In the data rows, 128 means zero.
How far apart are the two rows of each pair, measured in a hidden way? 0 means very close, and 40 very far. Two or three weighted sums of its numbers give each row a place; it is the straight-line distance between the places.
[ 59 122  76 216 112 236 124 103 154 174]
[134 117 112 131 158 114 119 140 126 158] ~ 7
[122 135 137 112 114 118 127 130 125 111]
[119 127 146 116 155 136 121 153 138 124] ~ 9
[127 149 153 136  88 132 115 114 124 139]
[124 138 115 121 140 112 146 134 139 100] ~ 14
[155 100 109 181 157 128 178  99 128 130]
[122 130  92 115 145 112 131 146 127 128] ~ 11
[178  89 113 123 183 147 139 144 117 135]
[145 121 115  99 159 116 132 119 128 135] ~ 4
[121  96 143  98  99 152  78 170 166 107]
[131 121 126 126 145 123  97 124 113 120] ~ 8
[160 120  95 125 140 144 149 175 158 133]
[153 115 108 111 144 111 155 115 123 129] ~ 11
[182  94 148 102 143 152 120 158 143  94]
[184 114 116 119 143 149 107 145 120 117] ~ 7
[112 128 102 146 141 140 124 128  89 122]
[139 121 126 134 134 155 153 100 134 127] ~ 18
[167 139  82 107 200 108 128 136 101 144]
[100 150  96 142 177 152 141 122 125 130] ~ 6
[135 172 112 107 150  84 133 117 118 135]
[156 109 116 102 157 109 120 180 139 123] ~ 9
[115 151 148 125 114 162 139 113 136 128]
[125 124 124 144 132 145 119 117 131 140] ~ 5
[132  81  80 102 177 153 114 144 105 114]
[133 124 125 118 121 107 117 127 128 112] ~ 10
[174 100 118 102 151 118 145 196 148 109]
[111 108 255   9  84 117 213  90 242 255] ~ 22
[165  78 147  92 138 107 142 191 137 123]
[157 147 124 118 113  76 134 145  86 137] ~ 13
[147 110 110 125 151 128 137 123 117 152]
[122 173 153 167  85 221  91  38  98 135] ~ 24
[153  86  97 104 171 184  98 127 116 161]
[131 111 122 135 149 139 117 141 127 135] ~ 12
[ 82  75 129 166 110 182 124 158 143 112]
[164  63 120 137 135 144 195 123 158 138] ~ 14
[146 133 139 124 153  87 154 103 118 147]
[173 226  95 122 183 123  92 158 109 136] ~ 18
[136 116 114 175 151 136 142 150 145 154]
[138  86 115 169 172 184 136 118 128 153] ~ 14
[130 223 132 158  89 169 191  53 143 157]
[125 159 115 121 148 117 130 104 120 135] ~ 7
[124 137 104 130 139 129  99 126 118 125]
[103 148 165 122  90 188  90  84 129 146] ~ 12
[168 104  96  99 204 124  79 155  88 167]
[119 133 127 123 122 132 121 133 138 121] ~ 6
[101 187 128 147 114 119 136  47 139 173]
[ 44 113 136 141 180 200 114  84 134 192] ~ 10
[ 40  51 169 198  65 212 117  78 148 215]
[141 100 176 110 140 129 133 184 150 123] ~ 17
[147 115 145 137 118 118 146 107 124 118]
[117 129 142 120 123 120 130 127 126 142] ~ 9
[132 123 146 121 111 131 110 138 138 131]
[113 145 165  99  93 120 114 126 142  44] ~ 12
[119 119 137 124  99 113 127 113 127 114]
[210  63 123 176 160 160 136 131 122 127] ~ 10
[117  69 125 195 160 172  99 148 140 164]
[111 169 127 126 125 161 126 124 131 144] ~ 10
[143 128 127 105 163 140 124 129 113  85]
[120 116 147 132 117 146 119 138 128 108] ~ 11
[115 115 117 117 154 133 115 138 129 128]
[183 171 134 103 153  90 141 156 129 143] ~ 8
[142 120 133 149 143 143 121 115 132 141]
[117 121 136 114 122 114 120 117 122 131] ~ 9
[136 142 108 110 141 178 116 137 124 141]
[122 143 152 148  83 118 133 110 143 119] ~ 11
[118 127 138 161 100 149 115 108 141 121]
[ 96 154 109 132 125 117  95 138 142 180] ~ 17
[149 164 133 145 135 115 125 140 123 139]
[ 41 121  45 208  85 187 135  82 120 116] ~ 13
[139 153  93 107 158  68 148 144 129 124]
[136 156  74 148 140 132 143 132 127 132] ~ 2
[126 165  97 147 131 153 106 111 117 127]
[113  89 143 141  87 124 123 181 135 112] ~ 27
[153  89 181  29 165  97  94 157 130 158]
[103 175 122 103  82  88 175  90 137 148] ~ 12
[111 153 131 120 118 133 105 143 140 149]
[130 138 150 128 107 144 115 139 134  95] ~ 11
[150 114 133 139 141  86 122 110  87 132]
[ 66 140   0 245 127 220 188  20 109 193] ~ 19
[ 91 121 146 159  75 112 138  87 147 170]
[139 122 119 106 158  95 124 103  96 114] ~ 12
[118 123  80 111 159 104 138 139 102 159]
[ 93 194  67 152 135 156 107  78  99 128] ~ 19
[105 110  98 132 108 143 140 126 121  82]
[ 65 146 143 157 122 126 117 134 131 119] ~ 19
[151 119 115 123 150 115 124 127 128 164]
[144 184  95 152 111 116 160  93 112 131] ~ 3
[159  83 129 119 164 111 111 165 106 136]
[ 95 122 138 120 128 139 140 144 134  74] ~ 12
[126  86  37 143 255 121 119 169 104 171]
[ 32  76 156  63 147 167  90 147 112  92] ~ 27
[127 146 128 130 120 134 114 130 138 139]
[128  73 174 117 124 144 111 158 128 115] ~ 15
[129 132 105 139 124 124 107 102  99 129]
[126 155 102 117 166 117 126 127 123 172] ~ 16
[133 111 139 110 110 105 125 139 126  78]
[123 102  91 200 100 132 187 104 154 168] ~ 15
[133 140 105 143  90  60 130 110 127 116]
[128 146 146 145  93 151 146 109 142 122] ~ 10
[108  99 139 179 125 165 144 113 137 144]
[123 139  84 141 139 154 122 145 124 125] ~ 8
[136 120 155 160 111 100 146 121 147 141]
[119 166  65 178 118 126 149  71 121 138] ~ 8
[167 145 122  83 178 116 124 118 104 143]
[137 141 152 114  96 141 124  68 112 159] ~ 12
[176 147  94  89 183 115 138 129 132 120]
[120 179 163 148  97 114 157  70 120 134] ~ 17
[182 102  96 182 111  99 196  40 136 255]
[127 169 153 102 118 114 116  82 139 187] ~ 10
[140 138 116 115 131 122 104 124 113 132]
[121 109 143 115 103 116 120 152 116 108] ~ 15
[ 90 184 178 121  50 111 122 107 137  74]
[123  81 133 137 123 140 113 134 125 130] ~ 2
[142 111 180  86  67 132 122 120 136 113]
[  0 140 153 153 144 173  62  81 117  96] ~ 23
[130 115 143 152 109 128 131 146 147  95]
[  0 180 172 154   0 133 212 119 176  55] ~ 25
[139  97 109 142 159 116 168  96 127 161]
[112 162 149 129 103 149 130 114 150 127] ~ 4
[180 193  86 120 213  75  88 104  53 146]
[137 125 115 106 153  95 133 139 126 120] ~ 19
[136 159 176  91 126  81 110 131 135 105]
[122 118 111 119 148 113 126 126 138 136] ~ 5
[157 172 113  30 123 117  67 189 127 147]
[160 113 101 157 137 141  62 131  70  35] ~ 21
[117 139 103 115 130 157 115 139 112 101]
[129 116 106 137 134 122 128 104 122 142] ~ 10
[ 79  39 139 190 184 111 119 128  86 106]
[144 110 102  88 169  82  86 182 115 148] ~ 10
[146 108 155  90 154  88 107 189 135 138]
[128 118 147 116 127 129 147  98 129 132] ~ 16
[177 109 138  87 140  67 153 128 148 149]
[134 115 128 131 119 150 125 132 130 138] ~ 5
[144 163 122  89 164 115 127 115 119 146]
[147 112 148 124 134 102 152 166 120 148] ~ 24
[121  78 138 108 111 118 163 180 168 126]
[147 142 136 118 143  45 173 115  82  75] ~ 10
[116 174 175 114 138 114  90  98 102 146]
[113 141  85 127 148 126  94 106 108 132] ~ 9
[155 105 183 135 128 133 136 121 142 117]
[141 131 119 119 153  85 140 136 124 136] ~ 14
[139  96 146 150 170 115 132 130 112  96]
[135 137 111 139 117 126 110 117 116 125] ~ 3
[130 109 169 169  94 121 107  92 116 140]
[124  78  79 113 201 132 141 154 111 166] ~ 27
[108 136  85 148 127 211 134 125 130 139]
[121 124 125 158 111 142 170 121 155  74] ~ 6
[109 195 149 117 116 124 123  86 106 123]
[129 102 141  77 175 125 125 153 139 135] ~ 11
[131 112 133 146 106 110 145 130 127 118]
[141 132 119 138 145 112 148 142 133 140] ~ 11
[ 93  74 189 128 132 163 101 101 154 198]
[105 158 100 144 134 118 157 145 155 136] ~ 25
[154 121 146  85  93 173 101 246 143 148]
[141 134 183  77 102 110 103 194 174 136] ~ 19
[ 82 102 164 134 123 104 143 178 169 129]
[208 177 131  28 110  77  97 138 118  77] ~ 32
[155 108 142 128 115 116 147 132 133 111]
[111 135 109 141 138 150 122 159 138 111] ~ 14
[127 157 124 145  99 159 153  59 160 151]
[109 154  88 135 156 142 131 108 106 120] ~ 17
[ 39 119 151 154  95 114  85 108  99 141]
[112 153 153  75  90 126 158 132 157 110] ~ 25
[154 101 168 104  75 143 155 126 202 219]
[160 127 107  90 166 123 131 168 142 135] ~ 12
[ 59 163  70 217  73 239 183  81 149 131]
[145 118 117 143 145 121 134  93 120 137] ~ 18
[159 143 199  68 153 129 109 154 144 109]
[132 123 108 118 180 147 132 135 118 127] ~ 9
[110 114 159 135 106 143  93  67 122 166]
[114 132 106 109 143 101 135 149 131 129] ~ 28
[ 81 169 147 150  85 151 140  79 132 160]
[123 135 116 118 113 124 134 128 119 114] ~ 12
[ 49 122 159  80 119 169  83 117 144 152]
[165 169 158 103 122 105 137 153 123 100] ~ 8
[144 137 115 108 123 120 123 125 124 111]
[131  90 127 171 142 116 171 116 121 109] ~ 8
[139 143 110 160 128 148 131 115 126 137]
[ 84 203 141  93  49 174  99 230 199 141] ~ 26
[125 123 131 125 135 165 120 125 148 171]
[ 76 162 105  90  79 142 118 196 150 117] ~ 29
[158  99 172 157 105 144 174  73 133 113]
[123 136 145 138 107 151 117 120 151 121] ~ 13
[143 122 122 110 145 139 140 106 111 141]
[ 82 140 173 128  80 163 120  95 152 131] ~ 4
[132  65 125 124 131 121 152 154 155 140]
[ 61 142  64 105 130 156 131 169 151  60] ~ 18
[153 130 197  91 113 109  92 148 139 140]
[201  61 136 152 165 139 103 176 130 127] ~ 3
[107 109  93 126 143 170 143 109 137 126]
[136 143 119 131 138 133 135 125 132 126] ~ 9
[ 95 124 188 100 119 167 110 146 159 145]
[146 118 151 108 162 126 107  92 124 129] ~ 17
[123 165 128 104 121 147 136 123 130 114]
[165 153  65 140 157 112 142 105  98 120] ~ 6
[132 130 150 126 110 131 133 179 140 121]
[158  97 131 104 158 124 111 138 116 168] ~ 15
[116 124 124 112 129 106 114 123 138 141]
[157 129 134 121 107 129 135 137 122  98] ~ 10
[146 116 146  95 111 123 145 147 140 108]
[149  57 121 137 148 178  97 109 116  99] ~ 19
[140 161 166  92  91 112 111 158 134  96]
[131 111 126 125 125 133 124 109 138 149] ~ 10
[135 124 139 129  99 127 161 113 131 104]
[255 117 148   0 127  35  67 186 131 115] ~ 14
[128  90 140 129 131 116 108 128 126 133]
[151  98 135 141 157  93 120 172 129 119] ~ 10
[ 82 154  79 150 129 168 111 125 148 147]
[122 172 125 123 105 126 159  95 126 141] ~ 10
[137 117 114 118 148 106 137 145  91  97]
[135  95 123 175 108 114 126 156 117  72] ~ 6
